Some points, one per row:
[ 3.32 -0.75  1.35 -2.12  1.77 -1.62  0.6   0.32 -1.77  1.15 -1.42 -0.34  0.33 -0.57 -1.81]
[-0.54  1.47 -0.07 -0.46  0.11 -0.24  0.94 -0.78  0.99 -1.14 -0.35  0.84  0.32  1.37  0.27]
[-0.95 -0.48  1.01 -0.49 -0.06  0.74 -0.09  1.87 -0.47  2.66  0.58  0.11  0.85 -1.26 -0.34]
[-0.51  1.06  0.12 -0.02  0.46  0.83  1.24  0.05  0.49 -0.76  0.28  0.93  0.78  0.    0.58]
[ 2.51  0.02  0.53 -1.45  0.99 -0.6   1.61 -0.07 -1.19 -0.2  -1.41 -0.14 -0.21  0.43 -1.27]
[-1.16 -0.54  0.75  0.32  0.53  0.28 -0.27  1.19 -0.48  1.36  0.45  0.5   0.43 -0.39 -0.4 ]
[-3.19 -0.44 -1.06  3.38 -1.59  1.35 -0.99 -0.67  1.18 -1.39  1.93 -0.66 -0.64 -1.46  1.98]
[-0.71 -0.06  1.21 -0.7   0.37  0.56 -0.4   1.51 -1.11  2.64  0.19  0.03  0.67 -1.29 -0.81]
[ 5.63 -0.91 -0.83 -2.21  0.37 -1.81 -0.38 -1.54 -2.02 -1.19 -2.56 -1.13 -1.19 -0.8  -2.28]
[-2.39 -0.39 -0.78  2.9  -0.82  1.13 -0.71 -0.04  0.74 -0.29  1.34 -0.66  0.04 -1.32  1.26]
[-2.03  0.24 -0.35  1.86 -0.68  0.65 -0.35  0.9  -0.24  0.46  1.72  0.47  0.66 -0.91  1.37]
[-2.14 -0.64 -0.49  0.72 -0.81  0.95 -1.17  1.69 -0.82  2.2   1.18 -0.38  0.14 -0.52 -0.16]
[-0.7  -0.05  1.61 -0.12  0.12  0.06 -0.04  1.32 -1.36  2.76  0.2   0.54  1.49 -0.49 -1.04]
[ 1.47  0.11  1.05 -1.63  0.84 -0.84  0.79  0.26 -0.51  0.25 -1.44  0.8   0.56  0.71 -0.58]
[-2.79 -0.66 -0.8   2.99 -1.45  0.53 -1.72 -0.26  0.17 -0.77  2.01 -0.66 -0.81 -1.25  2.05]
[ 5.65 -1.19 -0.5  -2.56  1.23 -2.35 -0.17 -1.22 -1.49 -0.39 -2.35 -1.19 -0.74 -1.21 -1.63]
[-2.5  -0.02 -0.43  1.66 -1.27  0.87 -0.56 -0.35  2.09 -1.67  0.43 -0.1  -0.61 -0.2   1.41]
[-0.81  1.07 -0.48  0.3   0.2   0.76  0.23 -1.11  2.18 -1.   -0.14  0.33  0.08  0.52  0.94]
[-0.94 -0.08  0.99 -0.76  0.35  0.54  0.2   1.46 -0.83  2.22  0.17  0.47  1.26 -0.86 -0.86]
[-0.82  0.16  0.9  -0.16  0.72  0.3   0.07  1.64 -0.48  2.01  0.28  0.52  0.36 -0.14  0.37]
[ 1.48  0.21  0.82 -1.17  0.93  0.27  1.    0.64 -1.04  1.05 -0.73  0.56  0.83  0.37 -0.98]
[ 4.62 -0.62 -1.07 -2.39  0.76 -2.07  1.8  -1.54 -1.78 -2.04 -2.11 -0.64 -0.91  0.25 -1.74]
[-2.4  -0.3   0.16  1.56 -0.36  1.11 -1.1   0.92  0.66  1.27  1.36 -0.02  0.07 -0.86  0.83]
[-2.98 -0.67 -1.13  3.75 -1.56  0.17 -0.92 -0.77  0.59 -1.18  2.25 -0.99 -0.01 -1.77  1.68]
[ 0.39  0.56  0.68 -0.18  0.65  0.01  2.13  0.06 -0.3  -0.24 -0.28  0.14  0.57  0.98  0.02]
[-1.5   0.98 -0.55  1.43  0.06  0.49 -0.48 -0.76  3.27 -1.48  0.13  0.57  0.37  0.27  0.99]
[-1.83  0.58 -0.86 -0.32 -0.76 -0.16 -0.77 -1.36  4.09 -2.39 -1.43 -0.34 -0.13  2.77 -0.11]
[ 0.34  0.89 -0.32 -1.23  0.25 -0.33  0.81 -0.87  2.11 -2.03 -0.75 -0.03 -0.27  3.24 -1.12]
12 more points follow, each with its number after it:
[ 1.3   0.98  0.   -1.02  1.02 -0.75  2.43 -0.49 -0.08 -1.19 -1.32  1.05 -0.04  1.83 -0.69] 0
[ 0.04  1.06  0.7  -0.28  0.45 -0.07  1.49 -0.17  1.13 -1.78 -0.64  0.25 -0.26  1.35  0.38] 1
[ 0.83  0.58  0.21 -0.56  0.96 -0.65  1.94 -0.38 -0.3  -0.39 -0.82  1.08 -0.41  0.8  -0.29] 2
[-2.82 -1.27 -1.25  2.43 -1.56  1.31 -1.25 -0.07  0.46 -1.52  1.97 -0.4  -0.65 -1.18  1.59] 3
[ 5.04 -1.42 -0.07 -2.3   1.   -1.83  0.33 -1.06 -1.66 -0.24 -1.89 -0.55 -1.47 -1.02 -2.38] 4
[ 1.49  0.22  1.14 -1.    1.23 -0.54  0.44  0.71 -1.18  1.75 -0.89  0.41  0.49  0.12 -1.21] 5
[-2.35  0.1  -0.15  1.46 -0.9   0.72 -0.9  -0.05  0.24 -0.08  1.58  0.13  0.26 -0.45  1.44] 6
[-2.74  0.16 -0.58  2.92 -1.17  1.08 -0.98  0.27  0.42 -0.43  1.49 -0.02 -0.08 -1.14  1.52] 7
[-1.91 -0.59  0.5   0.57 -0.28  1.21 -1.33  1.55 -0.32  1.67  1.39 -0.1   0.25 -1.    0.48] 8
[-0.07  0.89  0.37 -0.06  0.61 -0.06  0.9   0.19  0.36  0.4   0.83  0.89  0.84  0.73  0.55] 9
[-0.83  0.53  1.3   0.29  0.51  0.38  0.68  0.35 -0.14  0.82  0.33  0.73  0.86 -0.13  0.61] 10
[ 1.49 -0.03  0.21 -1.36  0.59 -0.6   1.21 -1.7   1.13 -1.45 -1.51  0.4  -0.79  2.49 -0.55] 11
Which of these numbered points is nearest to each point below, ignoring the 2 directions in which the first points spread most? Its number follows each.
[-2.26 -0.32  0.28  1.57 -0.62  0.7  -0.63  0.3   0.03  0.38  1.86  0.47  0.34 -0.81  1.13] > 6
[-0.34  1.01  0.28  0.22  0.23 -0.01  1.01 -0.22  0.75 -1.09  0.42  1.19  0.53  1.25  0.54] > 9
[-2.92 -0.31 -1.89  3.55 -1.99  0.67 -1.48 -0.81 -0.09 -1.89  2.07 -0.75 -0.93 -1.39  1.68] > 3
[ 5.2  -1.32  0.27 -1.94  1.15 -1.79 -0.28 -0.8  -2.11  0.32 -2.19 -0.85 -0.58 -0.85 -2.45] > 4
[ 0.54 -0.5   1.73 -0.9   1.13 -0.45  0.34  1.11 -1.74  3.17 -0.15  0.21  0.66 -1.04 -1.81] > 5
[-2.16  0.5   0.67  1.48 -0.8   1.1  -0.9   0.22  0.1   0.46  0.94 -0.22  0.81 -0.62  1.42] > 6
[ 0.29  0.31  0.41 -0.44  1.34  0.51  0.14  0.87 -0.08  1.75 -0.56  0.48  0.19 -0.1  -0.48] > 5
[-2.1   0.65  0.09  1.58 -0.25  0.94  0.38  0.14  0.56 -0.44  1.27  0.5   0.37 -0.67  1.34] > 10
[-2.74 -1.34 -1.12  3.51 -2.05  0.3  -1.01 -0.55 -0.47 -1.47  2.36 -0.81 -0.8  -1.86  1.62] > 3
[ 0.22  1.23  0.48 -0.58  0.33  0.3   1.05 -0.33  1.06 -1.7  -0.74  0.64  0.26  1.85 -0.29] > 1
[-1.51  1.    0.01  1.04 -0.28  0.69  0.61 -0.77  1.41 -1.07  0.21  0.12 -0.12  0.69  1.3 ] > 10
[-1.03  0.08  0.72  0.53 -0.18  0.49  0.5   0.68 -0.13  0.5   0.67  0.35  0.56  0.15  0.83] > 10
[ 5.16 -0.63 -0.79 -2.88  0.53 -1.61  1.47 -1.96 -1.89 -1.72 -1.9  -0.73 -1.38  0.4  -1.88] > 3
[ 0.1   0.69  0.   -0.23  0.71  0.28  1.76  0.22 -0.49 -0.1  -0.78  0.58  0.07  1.13  0.4 ] > 0
[ 5.53 -1.   -1.34 -1.88 -0.39 -1.84  0.77 -1.57 -2.34 -1.79 -1.96 -0.31 -1.72  0.38 -2.4 ] > 3
[ 0.39  0.86  0.22 -1.07  0.64 -0.2   1.6  -0.1   0.37 -0.57  0.05  0.94  0.62  1.12  0.62] > 9
[-0.8   1.1   0.29  0.1   0.15  0.5   0.71  0.13  0.92 -0.53 -0.03  0.44 -0.06  1.06  1.02] > 1
[-2.41 -0.09 -0.47  2.32 -0.56  1.25 -1.09  1.05 -0.06  0.51  1.82 -0.49  0.13 -1.61  1.47] > 7
[-2.58 -0.08 -1.09  2.51 -1.69  0.65 -1.38 -0.42  1.28 -1.53  1.66 -0.43 -0.18 -1.19  1.67] > 7
[-2.5  -0.57 -0.73  1.18 -0.99  0.9  -1.08 -0.4   3.14 -1.3   0.84 -0.23 -0.36 -0.24  1.33] > 8
[ 2.29 -0.03  1.18 -1.7   0.82 -0.74  0.61  0.26 -1.34  2.18 -1.59  0.47  0.35 -0.62 -1.88] > 5
[-2.77 -0.69 -0.6   3.33 -1.38  0.57 -1.38 -0.21  0.45 -1.28  2.29 -1.15 -0.21 -1.61  1.32] > 3
[-2.64 -0.11 -0.63  2.86 -1.45  0.92 -1.59  0.25  0.23 -0.04  2.38 -0.35 -0.56 -1.16  1.65] > 7
[-2.44  0.03 -1.08  2.7  -1.39  0.72 -0.94 -0.1   0.11 -0.93  1.98 -0.6  -0.4  -1.05  1.81] > 7
[-2.29  0.54 -0.5   1.68 -0.53  0.97 -0.39 -0.19  0.66  0.2   1.22  0.08  0.21 -0.55  1.83] > 6
[ 0.85  0.78 -0.27 -2.03 -0.16 -0.96  0.85 -1.21  1.37 -2.07 -1.19  0.14  0.15  3.65 -0.32] > 11
[-2.2  -0.05  0.48  1.6  -0.84  1.53 -0.77  0.69 -0.31  0.71  2.05 -0.08  0.56 -0.66  1.09] > 6
[-0.14  0.1   0.77 -0.44  0.57  0.56  0.3   1.14 -0.5   1.83 -0.29  0.77  0.47 -0.18 -0.4 ] > 5
[-2.6   0.18 -0.48  2.43 -1.21  1.13 -0.95 -0.11 -0.14 -0.77  2.19 -0.02 -0.41 -1.37  1.53] > 7
[-1.75  0.43 -0.29 -0.37 -0.97 -1.1  -0.06 -0.64  3.36 -2.03 -1.31 -0.93 -0.71  3.79 -0.06] > 11
[-2.52 -0.17 -0.85  2.55 -1.31  1.07 -0.75 -0.11  0.76 -0.73  2.08  0.37 -0.38 -0.74  1.54] > 7
[ 2.49 -0.68  0.79 -2.29  0.81 -0.87  0.24  0.6  -1.33  1.79 -1.18 -0.08  0.21 -0.59 -1.95] > 8
[ 4.9  -1.12  0.31 -2.16  1.3  -1.55  0.13 -0.45 -1.83  0.05 -1.97 -0.64 -0.9  -0.36 -2.94] > 4
[ 5.3  -1.34 -0.36 -2.27  0.43 -1.57 -0.17 -1.44 -1.86 -0.56 -2.28 -0.61 -1.   -0.96 -2.73] > 4
[-0.3  -0.12 -1.08 -1.67 -0.91 -2.04 -1.36 -1.49  0.12 -2.18 -1.66 -1.35 -1.01  6.52 -1.81] > 11
[-0.92  0.03  0.85 -0.24  0.43  0.   -0.36  1.44 -0.43  2.7   0.46  0.48  0.85 -0.86 -0.49] > 5
[ 0.54 -0.11  1.34 -0.54  0.72  0.04 -0.36  1.06 -0.85  2.46 -0.33  0.43  0.54 -0.77 -0.95] > 5
[ 1.61  1.49 -0.15 -1.15  0.3  -0.33  1.85 -0.73 -0.2  -0.79 -0.54  0.75  0.48  1.42 -0.72] > 9
[ 1.63 -0.31  1.14 -1.49  0.95 -0.85  0.68  0.34 -1.14  1.87 -1.17  0.17  0.59 -0.25 -1.36] > 5
[-2.41 -0.14 -1.15  3.68 -1.21  0.84 -1.07 -0.82  0.95 -1.37  1.75 -0.49 -0.46 -1.3   1.82] > 7
[-1.78 -0.72  0.37  0.88 -0.56  1.43 -0.81  1.31  0.51  1.23  1.72  0.34  0.68 -0.96  0.79] > 8
[-0.14 -0.18  1.71 -0.66  0.4   0.21 -0.28  1.43 -1.16  3.22 -0.47  0.23  1.11 -1.03 -0.81] > 5
[-1.08  0.63 -0.11  0.49 -0.15 -0.05  0.07  0.04  1.38 -0.66  0.8   1.2   0.52  0.25  1.33] > 9
[-2.52 -0.75 -1.29  3.84 -1.37  0.45 -1.49 -0.59  0.2  -1.49  1.79 -0.83 -0.67 -1.12  1.44] > 3
[-2.13  0.   -1.35  1.31 -1.63  0.17 -1.05 -0.95  3.91 -1.93 -0.26 -0.31 -0.6  -0.28  1.76] > 8
[ 1.08  1.24  0.22 -1.22  0.3  -0.48  1.83 -0.84  0.47 -0.89 -0.81  0.28  0.12  1.74 -0.41] > 9
[-0.22  1.2  -0.05  0.41 -0.28  0.71  1.24 -0.11  1.33 -1.25  0.52  0.86 -0.28  0.85  1.11] > 9
[ 5.34 -1.33 -0.94 -2.21  0.74 -2.14 -0.29 -1.57 -2.1  -0.59 -2.1  -1.41 -1.24 -1.06 -2.02] > 4
[ 0.47  0.56  0.37 -0.35  0.98 -0.31  1.76 -0.27 -0.27  0.43 -0.68  0.88  0.29  0.42 -0.31] > 2
[ 4.8  -1.27 -0.72 -1.95  0.56 -1.7   0.07 -1.07 -2.34 -0.82 -2.29 -0.7  -0.76 -0.07 -1.5 ] > 3
[ 0.63  0.    0.82 -1.02  1.34 -0.02  0.26  1.06 -0.95  1.89 -0.17  0.28  1.2  -0.54 -1.21] > 5
[ 5.32 -1.71 -1.84 -2.13 -0.46 -2.12 -0.78 -1.59 -2.17 -1.68 -1.91 -1.55 -1.54 -1.03 -2.23] > 3
